In the rows, 128 means zero.
Rotation paths and how fast each direction turns (degrees a step):
Each turn is a multiple of 5 degrees from 10 to 175, or 0.
Each row of a path follows its step; steps can be skipped.
path 1
step 0: [135 137 134 142 135 121 123 138 143 143 120 122 128 124 122 131 117 111
 124 126 127 121 122 132 123 135 125 138 117 128 122 128 129 109 133 129
 136 134 129 129 131 117 139 139 137]
step 1: [131 126 120 127 126 126 123 125 129 125 119 129 111 128 111 128 137 133
 132 122 137 131 114 119 120 140 133 129 140 133 138 134 113 136 119 131
 127 117 132 139 135 128 143 124 114]
step 2: [133 128 110 127 127 131 129 124 124 141 122 130 128 126 121 132 133 113
 125 116 117 133 129 133 135 117 130 118 132 132 129 120 134 117 142 119
 114 133 138 112 118 128 139 138 132]
step 3: [113 133 139 132 135 140 126 131 128 120 129 129 126 140 114 140 122 125
 129 120 135 124 126 130 121 151 127 124 129 118 121 127 120 140 127 110
 118 130 131 126 133 131 118 135 119]
step 4: [138 118 121 133 133 133 121 126 132 139 118 112 132 127 134 142 124 129
 129 127 117 141 128 141 125 120 148 130 126 136 137 141 125 131 139 134
 126 125 129 133 139 127 120 143 130]
step 7: [120 139 134 140 124 127 118 138 135 141 130 124 105 138 133 135 129 137
 126 128 132 133 121 116 136 134 127 115 124 123 119 131 129 117 126 143
 118 131 120 130 142 131 123 127 126]
step 9: [137 130 121 120 116 130 108 130 135 137 126 143 132 133 115 134 130 128
 121 129 131 134 124 123 119 137 115 129 117 137 120 130 132 120 122 120
 114 148 124 135 123 125 127 125 131]
step 12: [128 131 128 136 127 133 110 145 133 118 119 132 142 124 126 135 133 122
 135 135 122 123 134 129 124 140 136 133 114 121 134 123 125 146 136 128
 143 128 123 120 129 132 131 121 116]
step 16: [138 138 128 139 123 142 119 134 129 132 122 132 127 134 128 137 135 142
 133 132 126 122 140 134 122 141 115 130 132 129 136 132 134 114 129 139
 138 121 114 134 121 136 127 141 138]
step 17: [136 136 128 118 122 125 132 123 126 126 122 115 131 136 125 116 128 117
 122 130 125 119 116 124 116 129 131 118 139 139 125 134 143 138 118 128
 142 137 141 138 126 113 133 127 131]
[126 128 130 131 130 126 128 127 127 135 129 124 131 128 133 128 131 134
 131 134 126 126 128 128 127 127 125 126 130 126 128 128 126 131 128 129
 126 131 129 130 126 127 126 129 127]  40
[128 126 130 127 124 128 124 125 129 126 130 131 124 130 131 124 128 131
 125 130 124 127 129 126 128 126 127 132 121 128 128 128 128 131 130 130
 128 132 127 125 128 128 125 125 126]  20
[137 123 126 129 126 125 126 131 127 131 126 129 128 129 132 129 129 129
 127 126 129 129 131 128 127 128 126 130 130 129 126 125 130 124 129 127
 125 128 125 125 131 130 126 130 129]  155
[128 134 125 126 129 131 125 121 126 128 131 129 130 129 128 133 127 128
 126 128 128 127 129 127 130 128 127 130 129 132 127 126 125 130 126 127
 123 125 126 128 129 129 125 131 131]  60
[130 129 123 131 130 128 128 129 128 123 128 127 128 133 130 126 131 128
 128 131 128 131 129 128 132 125 130 129 129 128 131 123 128 126 125 124
 129 133 132 130 128 128 129 128 126]  115
[125 128 130 128 130 126 125 129 131 128 130 129 130 122 127 130 125 129
 127 128 126 131 133 127 123 132 129 131 126 129 126 123 131 127 124 125
 128 128 133 128 129 128 127 128 126]  120
[131 128 127 130 135 129 129 129 128 133 129 126 128 130 126 127 127 123
 124 129 126 127 128 126 125 124 128 128 127 129 132 126 129 131 130 129
 130 125 129 128 125 134 125 124 129]  170
path 2
step 1: [136 132 119 129 131 135 115 136 111 126 124 125 125 120 130 125 134 131
 138 123 124 135 122 119 133 130 115 135 125 128 125 125 117 127 122 150
 138 129 107 123 128 119 134 132 139]
step 2: [129 127 127 124 133 139 127 123 134 117 114 119 128 125 123 124 141 136
 137 126 134 123 125 121 118 120 115 130 131 125 117 146 132 130 123 131
 147 137 127 127 130 108 137 128 129]
step 4: [130 134 117 125 123 137 127 130 120 127 122 120 108 120 139 127 126 115
 132 130 130 131 129 120 129 124 130 128 137 119 129 114 138 117 128 140
 137 119 112 118 131 123 137 122 142]
step 7: [130 128 114 130 128 136 133 128 118 121 129 127 125 133 135 122 131 132
 150 120 141 126 125 123 121 122 135 131 132 129 122 120 148 113 130 149
 130 126 131 114 128 124 139 134 131]
step 8: [114 126 121 121 134 143 138 134 116 126 113 127 124 112 128 130 129 138
 131 145 127 128 130 129 113 130 118 124 117 129 134 131 135 123 126 142
 134 133 126 118 124 133 141 136 128]
step 9: [120 128 144 126 130 138 126 133 124 129 125 118 127 120 119 137 138 123
 135 134 125 117 122 125 140 117 122 127 113 120 125 118 133 133 132 135
 145 123 113 124 113 121 139 135 129]
step 10: [125 141 142 137 125 124 132 131 114 118 125 113 124 119 126 129 132 138
 146 117 129 124 122 118 132 125 134 123 137 120 112 131 136 125 121 141
 129 122 129 120 135 119 136 136 129]
step 11: [111 125 123 136 136 141 128 129 115 115 119 123 119 113 124 117 132 134
 129 119 121 136 137 120 124 122 118 124 126 134 127 128 125 122 117 148
 138 127 132 134 132 131 130 125 135]
step 17: [121 111 119 135 125 144 126 135 118 126 128 115 126 125 122 132 130 125
 134 129 128 126 115 108 140 124 134 129 126 128 136 128 143 116 117 136
 131 133 132 123 119 132 137 140 134]
step 19: [132 133 135 132 129 140 144 127 126 121 140 121 119 122 114 128 139 140
 131 124 125 123 139 138 127 120 121 121 128 127 124 124 122 129 132 147
 145 126 125 120 120 137 139 141 132]
[130 131 127 124 126 128 133 129 123 130 124 130 131 133 130 129 128 128
 128 127 125 125 127 129 129 128 126 126 129 128 124 132 131 126 127 126
 131 124 133 126 131 126 128 125 127]  135
[131 128 130 129 128 133 126 128 128 129 122 127 131 132 128 129 124 125
 132 125 128 128 128 125 133 127 125 129 126 128 132 124 127 128 130 128
 125 126 126 128 125 130 123 127 129]  130
[130 129 128 125 127 131 124 130 126 126 129 132 123 128 126 131 127 125
 129 130 126 128 128 129 127 130 129 131 122 122 125 133 125 125 126 125
 129 129 127 128 125 129 126 131 130]  95
[132 129 128 128 131 130 129 131 130 127 128 128 123 127 127 131 131 131
 129 128 127 130 127 125 126 129 125 129 135 127 134 132 128 124 128 131
 126 128 131 128 130 129 127 128 126]  120
[125 127 131 129 126 128 126 128 127 129 130 130 129 129 130 122 127 130
 128 129 130 125 129 124 127 129 129 129 130 121 127 125 132 126 126 132
 127 130 133 129 129 129 122 127 129]  100
[130 126 130 132 127 127 131 132 131 127 125 126 128 132 127 128 129 131
 131 130 131 126 129 125 126 126 131 129 128 130 127 129 129 127 126 122
 124 130 128 126 129 129 131 130 134]  145
[126 125 131 126 134 129 128 126 129 129 126 130 127 133 122 129 130 131
 126 131 129 129 130 131 129 127 123 128 128 124 127 127 127 132 132 126
 129 128 131 128 128 124 129 128 130]  110
path 3
step 3: [135 129 125 144 120 122 132 125 135 130 120 135 135 141 117 133 140 138
 114 116 132 122 126 121 129 128 125 136 132 137 123 131 128 132 149 143
 138 124 122 132 119 136 130 125 135]
step 4: [118 138 132 126 132 115 131 117 133 129 127 134 125 141 118 140 127 113
 120 118 134 138 123 144 110 137 120 129 136 133 123 125 121 133 132 133
 129 135 136 130 112 126 127 125 126]
step 6: [124 111 119 127 124 127 143 133 131 134 128 130 120 136 124 138 121 131
 127 125 137 114 129 125 111 137 125 124 127 129 128 141 126 140 129 118
 130 112 124 133 115 116 125 113 127]
step 7: [129 135 133 121 117 124 121 128 125 125 109 135 126 136 128 133 122 126
 142 127 134 134 137 127 112 140 123 120 121 127 112 132 118 126 124 131
 134 116 118 130 138 115 141 127 122]
step 10: [128 134 144 152 126 126 121 126 134 133 125 117 139 125 128 129 121 117
 122 117 130 132 133 128 130 137 123 127 128 117 133 130 116 124 146 125
 141 117 125 132 136 130 132 120 119]
step 12: [116 124 130 134 142 122 123 113 131 141 129 119 129 134 116 128 123 133
 129 140 126 130 140 125 122 140 121 128 120 144 111 129 123 130 137 134
 128 125 119 124 136 124 143 125 132]
step 18: [129 131 119 130 123 130 131 121 124 129 121 122 119 123 120 133 118 119
 135 123 139 124 124 142 128 119 117 122 131 118 105 117 123 138 132 129
 126 125 127 146 138 127 134 114 126]
step 21: [130 124 127 141 117 147 125 115 138 133 122 126 130 132 136 130 123 125
 124 121 125 138 126 141 117 119 131 125 139 138 124 130 124 132 132 143
 147 118 129 122 134 126 139 127 131]
step 24: [128 119 132 129 118 127 136 111 136 128 119 130 123 148 115 132 135 137
 120 117 115 133 124 128 134 140 122 123 138 122 128 127 116 129 138 115
 127 117 125 134 124 122 136 129 132]
step 25: [121 127 127 115 120 114 131 132 130 136 136 139 120 145 127 136 120 116
 125 126 125 120 118 132 113 136 131 124 112 130 122 126 124 143 138 124
 129 117 124 142 125 132 133 121 129]
[130 127 124 127 127 132 130 131 125 127 123 125 127 127 122 126 127 130
 134 130 131 130 129 128 130 130 123 132 126 132 127 130 127 128 128 130
 126 129 125 128 128 129 130 130 129]  70
[133 125 131 123 125 125 132 129 129 122 130 129 124 128 129 129 131 127
 130 128 123 127 128 127 125 127 124 126 126 130 128 129 127 127 126 123
 129 127 128 129 126 125 130 129 127]  40
[127 130 129 131 126 129 128 125 133 130 129 135 126 129 128 126 126 131
 134 129 126 128 126 125 127 128 131 127 125 130 127 132 127 128 129 132
 126 124 128 129 127 130 127 132 128]  80
[130 127 126 131 120 129 132 128 126 131 128 128 127 130 128 124 128 134
 129 127 125 127 127 127 130 128 128 125 133 128 133 127 131 128 129 127
 132 131 128 129 128 128 126 127 132]  135
[129 134 123 131 130 125 127 128 127 124 130 125 127 129 130 130 126 128
 131 133 125 126 126 130 124 134 127 126 129 128 129 127 124 126 129 130
 129 130 128 129 131 127 125 129 130]  135
[129 130 127 130 125 127 127 129 127 129 129 128 128 132 129 123 132 119
 125 126 128 129 126 129 126 127 128 133 127 130 130 129 129 126 129 128
 129 128 127 131 128 130 126 133 130]  65
